runs of hidden systems:
seq 1, fipe (8 x 18):
[[44,-6,61,-61,-17,6,27,3,-7,11,8,-66,-9,2,-30,-40,-13,-9],
[-2,1,53,-23,9,4,21,-13,32,-39,4,-20,21,36,-12,-13,-88,-7],
[-66,-13,2,1,30,-16,12,-4,8,-48,-40,30,5,47,27,6,-44,-4],
[-49,-32,-19,-29,1,-12,22,8,-42,0,-48,25,-24,21,40,-11,36,-8],
[22,-18,9,-60,-29,6,42,5,-45,23,4,-14,-23,2,20,-37,23,-14],
[31,3,25,-40,-10,8,42,0,-7,-12,46,-33,9,18,-1,-45,-49,-15],
[-31,5,14,2,33,-9,23,6,8,-51,15,-16,14,50,2,-23,-56,-11],
[-57,-21,0,-5,39,-17,14,18,-19,-33,-42,0,-12,46,12,-3,4,-10]]
seq 2, kopo (8 x 18):
[[-3,-11,-14,8,-2,-45,-19,-15,36,28,-6,42,21,-33,-12,53,-23,44],
[-15,-3,-18,-4,21,-71,-29,-26,45,4,32,-12,11,-26,21,-24,8,30],
[1,35,-2,-14,10,-9,-29,-24,18,-7,5,-52,-9,-21,8,-59,25,-17],
[22,48,8,-5,-18,49,-18,-15,1,11,-33,-25,-12,-25,-27,-12,1,-30],
[18,28,-7,8,-19,22,-15,-15,12,21,-27,25,8,-30,-30,41,-34,2],
[0,2,-22,6,8,-35,-22,-26,39,15,4,30,16,-28,3,35,-21,25],
[-6,8,-17,-7,18,-44,-35,-30,39,4,13,-11,2,-29,23,-19,21,13],
[11,28,-3,-14,-2,0,-29,-20,13,8,-4,-39,-10,-29,-2,-38,27,-12]]
seq 3, Nipe (8 x 18):
[[0,4,60,-22,-18,46,3,-7,8,-29,-33,-40,-8,27,-4,-35,-5,-24],
[-7,-13,26,7,-19,53,25,0,-18,-38,-13,27,-4,50,30,-2,-7,-26],
[-9,-30,-15,17,-4,7,31,18,-25,-22,41,39,5,33,44,-5,8,0],
[1,-13,-28,2,23,-36,16,11,-14,-6,63,-5,4,11,29,-23,17,1],
[17,11,-14,-20,39,-25,4,-1,-6,-8,35,-45,-7,2,-5,-18,6,-18],
[19,13,6,-24,29,12,13,6,-18,-12,-4,-36,-12,17,-29,5,-13,-33],
[4,-10,17,-3,8,24,27,30,-31,-8,-16,-7,-8,34,-29,17,-15,-12],
[-15,-29,21,9,-7,3,25,41,-25,-4,3,3,-1,30,-7,-6,4,11]]
seq 4, zigin (8 x 18):
[[9,-47,-24,17,1,-26,7,-14,15,-6,50,74,16,6,52,54,-2,20],
[4,-20,24,58,-28,21,-17,-11,47,-26,40,51,26,11,42,14,-6,20],
[-6,-10,57,52,-27,57,-8,12,25,-41,-11,14,13,36,5,4,-4,-4],
[-12,-22,45,14,-13,54,31,38,-25,-30,-31,4,-7,56,-12,7,-6,-15],
[-8,-34,5,-2,-3,13,56,48,-52,-9,10,17,-6,50,1,5,-8,-6],
[3,-24,-21,20,12,-10,42,37,-36,-12,63,21,9,34,15,3,-9,4],
[10,-12,-16,51,25,-2,5,22,-2,-30,67,15,14,26,12,17,2,-2],
[13,-15,9,46,27,21,-11,10,14,-38,25,14,7,34,0,47,11,-10]]
seq 5, fipe (8 x 18):
[[43,9,-10,-25,-2,32,-16,-68,22,-13,-10,37,-6,-16,42,49,-7,-38],
[0,57,-52,19,-26,41,-1,-24,-12,0,-1,38,6,-28,30,-19,-24,-30],
[-27,25,-34,52,-26,5,5,41,-24,17,27,14,10,-15,-6,-45,12,22],
[8,-29,13,34,4,-26,-3,46,-4,16,42,-18,3,3,-25,-3,41,36],
[43,-22,19,-2,35,-13,-18,-3,20,0,24,-22,-5,2,-21,50,23,0],
[24,25,-7,-6,26,12,-24,-38,21,-9,-19,-2,-2,-12,-10,45,-14,-26],
[-21,41,-25,16,-7,16,-20,-21,9,6,-39,16,2,-28,-4,1,-14,-6],
[-24,6,-9,26,-34,-2,-11,16,3,25,-12,18,4,-24,-3,-21,14,28]]
seq 6, Lufo (8 x 18):
[[-8,13,32,21,-24,60,21,51,-42,-3,-32,-25,-12,25,-35,-34,22,-17],
[-18,-1,22,62,0,23,-1,63,-12,2,-17,-3,5,20,-64,21,2,21],
[-14,-33,30,47,23,-33,-6,41,28,-17,30,-9,18,30,-29,20,-6,38],
[-14,-41,49,8,4,-30,4,12,30,-33,42,-25,11,34,17,-35,4,23],
[-15,-16,50,3,-38,24,16,14,5,-20,6,-20,3,26,21,-65,9,4],
[-14,6,31,33,-43,51,21,35,-18,-9,-11,3,6,23,-14,-31,-13,2],
[-10,-5,16,54,-7,28,20,52,-13,-13,15,12,14,35,-29,11,-23,11],
[-3,-32,26,36,23,-9,16,43,0,-28,39,-7,11,48,-15,12,-2,12]]
seq 7, kopo (8 x 18):
[[-2,-30,52,-29,-28,26,30,24,-22,0,-26,-26,-15,26,-7,-32,18,-2],
[-1,-3,17,6,-41,27,49,35,-31,8,8,19,9,21,-13,-16,-44,9],
[-21,-6,-22,34,8,5,30,23,-13,-24,29,41,17,35,17,10,-39,0],
[-19,-30,-7,21,36,-5,1,6,-3,-40,12,18,-4,41,41,18,30,-13],
[9,-43,28,-14,2,10,9,14,-20,-8,-4,-10,-20,31,19,-2,57,-9],
[21,-24,24,-21,-26,17,44,36,-41,17,14,-5,-8,16,-11,-13,8,2],
[-3,-7,-12,5,0,2,48,38,-39,0,24,16,9,23,-12,0,-41,-1],
[-32,-13,-18,19,36,-7,21,23,-18,-32,2,17,1,42,9,16,-17,-7]]
seq 8, Feki (8 x 18):
[[-38,28,-17,28,33,7,-34,6,-3,-24,-33,-29,-17,3,-3,-26,43,-20],
[4,7,31,23,-29,41,-37,-5,20,6,-42,-4,-10,-14,-13,6,40,-1],
[18,-12,33,6,-52,15,-1,-10,24,16,1,26,13,-11,-2,11,-25,23],
[-3,-5,-18,-4,-9,-20,24,-9,5,1,31,37,21,-1,22,2,-52,14],
[-12,8,-49,-8,31,-19,9,-7,-22,-9,11,15,-5,2,26,1,2,-17],
[8,6,-21,-9,25,8,-12,2,-22,3,-16,-16,-24,-4,-5,12,45,-23],
[22,-6,27,-5,-7,7,-10,10,2,20,-14,-24,-10,-10,-36,17,19,7],
[0,-9,30,-1,-8,-20,1,4,24,6,5,-6,15,-2,-22,-1,-30,26]]
seq 9, dovak (8 x 18):
[[-2,-26,-24,0,51,-49,-14,-6,11,-4,12,5,-7,4,11,37,26,4],
[29,-25,2,-42,0,-4,6,-26,-1,-6,16,0,-14,5,44,0,27,-20],
[33,19,8,-19,-40,41,10,-19,-6,4,10,-2,-3,-14,13,-31,-9,-22],
[-3,47,-14,22,-10,13,-3,5,1,7,1,-13,11,-18,-29,-20,-30,-2],
[-34,16,-23,17,40,-34,-15,13,5,-6,-7,-14,3,-1,-19,-2,0,6],
[-14,-27,0,-19,30,-29,-13,-3,2,-7,-16,-11,-15,8,12,8,36,0],
[24,-15,26,-31,-19,13,-2,-18,5,6,-14,-3,-14,-5,15,1,22,-7],
[23,20,10,-1,-33,24,-6,-16,12,13,-1,2,6,-24,-9,-3,-21,-2]]
seq 10, Nipe (8 x 18):
[[17,19,-16,14,32,58,1,-7,-20,-35,-30,19,-13,30,-3,57,-14,-53],
[8,-39,-12,23,14,1,27,39,-31,8,10,47,2,24,-12,69,-6,16],
[-8,-34,-4,-4,-1,-59,22,35,-7,30,36,2,7,-4,-13,-11,4,48],
[-12,11,9,-25,0,-37,-6,-1,12,11,5,-51,-3,-20,-7,-62,8,13],
[3,32,18,-17,1,36,-14,-18,4,-18,-33,-37,-11,1,-4,-29,11,-33],
[15,-1,18,15,-7,57,4,3,-11,-24,-21,16,-8,26,0,27,-1,-30],
[4,-30,3,24,-8,5,22,21,-8,-9,24,40,10,24,14,28,-10,13],
[-13,-22,-12,-2,8,-46,15,9,2,5,37,7,11,1,19,-19,-5,24]]
seq 11, Lufo (8 x 18):
[[-73,30,-12,25,23,-25,-26,-4,29,-23,-47,-4,11,2,-7,-21,-30,8],
[-50,-17,-15,39,1,-12,-26,-10,24,-24,-12,48,5,9,48,4,26,16],
[23,-36,9,10,-43,9,3,-10,10,8,34,45,6,-7,43,8,23,17],
[53,0,11,-21,-35,22,32,-5,-10,14,47,5,9,-5,2,-8,-34,-7],
[14,28,-9,-18,18,19,29,6,-25,-13,11,-20,-3,17,-18,-10,-42,-32],
[-24,8,-13,6,42,8,0,17,-25,-21,-30,-13,-17,24,-12,10,16,-25],
[-11,-21,3,13,14,-10,-19,18,-5,9,-27,4,-14,4,-8,26,54,11],
[13,-17,20,2,-15,-20,-13,6,20,28,11,-4,3,-21,-12,6,15,33]]
seq 12, zigin (8 x 18):
[[-21,30,-25,-39,-4,-12,21,-9,-17,15,-31,-4,-1,-15,-9,-27,-46,-4],
[-23,29,-47,-1,-1,-27,-3,9,-17,32,-8,1,-4,-34,-11,-24,3,13],
[8,15,-20,9,0,-20,-27,2,6,27,10,-22,-8,-38,-11,-20,46,12],
[26,8,15,-22,8,-14,-29,-23,25,8,4,-42,-10,-26,-12,-7,23,-5],
[6,16,8,-42,15,-14,-14,-37,24,0,-25,-25,-4,-15,-6,-1,-21,-13],
[-19,23,-22,-28,2,-14,-7,-26,5,14,-42,8,-2,-25,2,-7,-27,-2],
[-16,18,-22,-9,-19,-10,-13,-9,-4,31,-29,9,-6,-39,-1,-17,15,8],
[8,14,2,-10,-23,-7,-16,-6,7,30,-1,-16,-6,-37,-8,-29,26,12]]
seq 13, Feki (8 x 18):
[[-41,-5,-10,19,11,-31,-26,-7,25,-6,-20,19,4,-9,15,0,15,22],
[-10,2,-14,-7,-18,-7,-19,-27,11,14,-22,16,-8,-32,28,-15,28,8],
[14,22,-18,-19,-26,6,-3,-15,-4,32,-16,12,-2,-36,-4,1,-6,-1],
[7,19,-22,-5,3,-7,3,-1,-5,20,-7,15,5,-20,-26,27,-37,3],
[-17,-1,-22,3,28,-32,-10,-3,7,3,-15,15,4,-5,-12,34,-11,12],
[-19,-12,-11,-8,18,-33,-18,-11,11,7,-27,7,-8,-10,6,15,25,10],
[-6,3,-1,-23,-11,-18,-13,-12,7,27,-27,-4,-11,-29,-4,-10,18,11],
[-3,20,-4,-8,-17,-11,-4,-3,6,27,-18,0,2,-31,-20,-8,-19,12]]
seq 14, dovak (8 x 18):
[[-15,14,-4,-36,71,-55,0,3,5,-15,6,-72,-5,12,-28,-25,-13,-8],
[-28,-11,21,-69,21,-26,-4,-37,11,-11,-64,-35,-21,7,13,-21,0,-16],
[-15,9,23,-32,-43,21,-21,-34,18,20,-76,8,-14,-28,11,-20,18,0],
[4,28,-1,33,-36,19,-44,-13,28,29,-28,10,2,-49,-20,7,21,18],
[16,16,-23,43,28,-16,-46,-7,32,4,19,-4,9,-25,-16,36,23,10],
[25,2,-25,-8,52,-19,-21,-26,14,-18,27,-12,-7,0,17,31,26,-26],
[31,11,-19,-45,13,10,3,-36,-13,-4,5,-14,-18,-10,28,-9,11,-41],
[15,39,-17,-28,-22,18,1,-18,-14,21,-8,-17,-9,-31,4,-40,-8,-19]]

runs to name:
seq 15 (2 x 18):
[[5,-1,-9,-30,-12,7,-2,-31,-2,0,-8,13,-15,-11,47,-17,22,-18],
[30,25,-28,5,-13,31,5,-13,-15,5,20,13,-1,-15,13,1,1,-22]]
  Nipe
seq 16 (2 x 18):
[[-1,-9,42,-1,-20,42,34,44,-36,-11,-16,-25,-9,37,-24,-26,-1,-13],
[-20,-5,21,35,-2,18,16,61,-27,-2,-14,-15,-3,29,-50,-4,1,15]]
  Lufo
seq 17 (2 x 18):
[[-9,-12,8,16,-16,-4,0,27,-7,26,-18,20,5,-7,-29,25,2,28],
[13,-21,-2,-14,-4,-32,-2,-7,11,23,12,15,4,-21,-1,26,1,24]]
  fipe
seq 18 (2 x 18):
[[-6,21,18,34,13,58,-31,2,7,-24,-59,3,-9,15,-29,42,14,-28],
[6,-46,45,21,-30,19,-6,10,16,3,-26,38,1,13,-2,48,13,23]]
  Feki
seq 19 (2 x 18):
[[0,43,-23,-20,18,16,25,-7,-24,-16,2,-19,1,11,-5,-25,-54,-38],
[-29,14,-31,12,39,18,-9,6,-26,-26,-39,1,-18,21,3,19,22,-35]]
  Lufo
seq 20 (2 x 18):
[[-21,26,-34,-26,-9,-3,9,-15,-20,18,-37,17,-10,-19,10,-19,-17,-12],
[-8,25,-33,29,-6,25,-11,14,-24,14,-19,11,-10,-16,-9,0,27,-10]]
  Nipe
seq 21 (2 x 18):
[[14,-6,48,-16,-10,26,0,-3,11,-6,-34,-13,-3,10,-26,19,-22,-6],
[-23,-24,25,4,-13,-8,22,21,4,-4,-7,16,12,23,-8,-2,-30,22]]
  Feki
seq 22 (2 x 18):
[[42,-1,17,-26,-21,37,14,-1,-23,22,-16,2,-14,-7,-16,26,0,-18],
[5,-5,-18,-14,-7,-17,23,5,-18,28,-2,30,7,-14,-9,27,-37,14]]
  kopo
seq 23 (2 x 18):
[[-36,-17,9,19,-20,-1,19,23,-5,2,-27,42,11,16,-6,18,-34,26],
[-14,-36,-18,-16,0,-39,18,6,-13,15,6,35,-3,-1,25,17,10,24]]
  fipe
seq 24 (2 x 18):
[[-32,-13,-30,-12,20,-56,3,-4,2,1,11,11,2,-4,24,-12,4,20],
[1,-14,2,-21,8,-11,-13,-15,2,-6,3,-23,-16,-1,33,-27,49,-11]]
  fipe
seq 25 (2 x 18):
[[-44,-1,22,2,-25,15,39,32,-23,-11,-25,2,8,31,-3,-47,-39,9],
[-30,-53,22,-17,-2,-30,41,34,-21,-4,2,8,1,40,6,-11,-9,24]]
  fipe
seq 26 (2 x 18):
[[40,17,11,-42,22,39,8,-15,-24,-24,-5,-49,-26,17,1,-13,14,-58],
[10,3,5,-37,-21,40,26,3,-40,21,-62,14,-19,-2,-23,29,-22,-20]]
  kopo
seq 27 (2 x 18):
[[-22,-25,-25,-21,14,-93,-10,-9,27,43,-6,22,9,-40,-9,26,-13,60],
[-38,20,-48,-41,24,-79,-26,-36,21,30,-26,-5,-3,-51,10,-21,-4,23]]
  Feki
seq 28 (2 x 18):
[[21,7,12,12,-17,1,-28,1,16,18,13,-24,-2,-29,-11,-17,37,12],
[21,15,31,3,-12,16,-20,-25,36,-10,5,-16,9,-7,-7,-2,-16,-4]]
  Nipe
seq 29 (2 x 18):
[[-16,29,-18,39,6,10,-40,-3,13,-13,7,-16,-6,-16,16,-37,55,-11],
[18,4,27,41,-21,45,-17,32,-7,9,-8,-19,-10,-1,-33,0,48,-1]]
  fipe
seq 30 (2 x 18):
[[-4,-15,38,7,-8,-6,-13,9,19,-10,12,-28,0,6,4,-39,28,13],
[26,11,25,-6,-23,34,14,1,-3,-5,23,-18,2,7,-3,-28,-17,-12]]
  kopo
seq 31 (2 x 18):
[[-18,-13,5,6,-6,20,20,29,-31,0,-32,17,-9,20,-13,15,2,-3],
[-10,-25,10,23,-15,1,11,33,-16,8,13,11,-3,9,3,-10,30,20]]
  Nipe
seq 32 (2 x 18):
[[0,15,16,37,-29,36,-21,35,-12,23,-30,-16,-11,-16,-38,-11,46,6],
[27,-22,42,-29,-1,0,12,24,-17,18,-2,-48,-16,5,-33,-8,34,1]]
  zigin
seq 33 (2 x 18):
[[6,-2,-47,-16,37,-10,-3,13,-48,12,-1,-15,-31,-2,10,6,75,-26],
[47,6,23,-7,1,11,-19,14,-6,32,-2,-54,-18,-28,-49,6,45,-3]]
  Feki
seq 34 (2 x 18):
[[10,21,-13,-19,25,-23,-16,1,-6,8,20,-58,-18,-17,-6,-44,40,-13],
[39,23,24,-9,16,42,-8,-4,-3,-16,-8,-46,-13,7,-29,4,2,-37]]
  Nipe
seq 35 (2 x 18):
[[-12,-11,-33,16,-20,-4,7,-12,-5,3,13,62,6,-6,43,14,-3,10],
[13,-1,9,47,-39,23,-8,9,12,4,28,25,14,-9,13,-6,14,15]]
  zigin
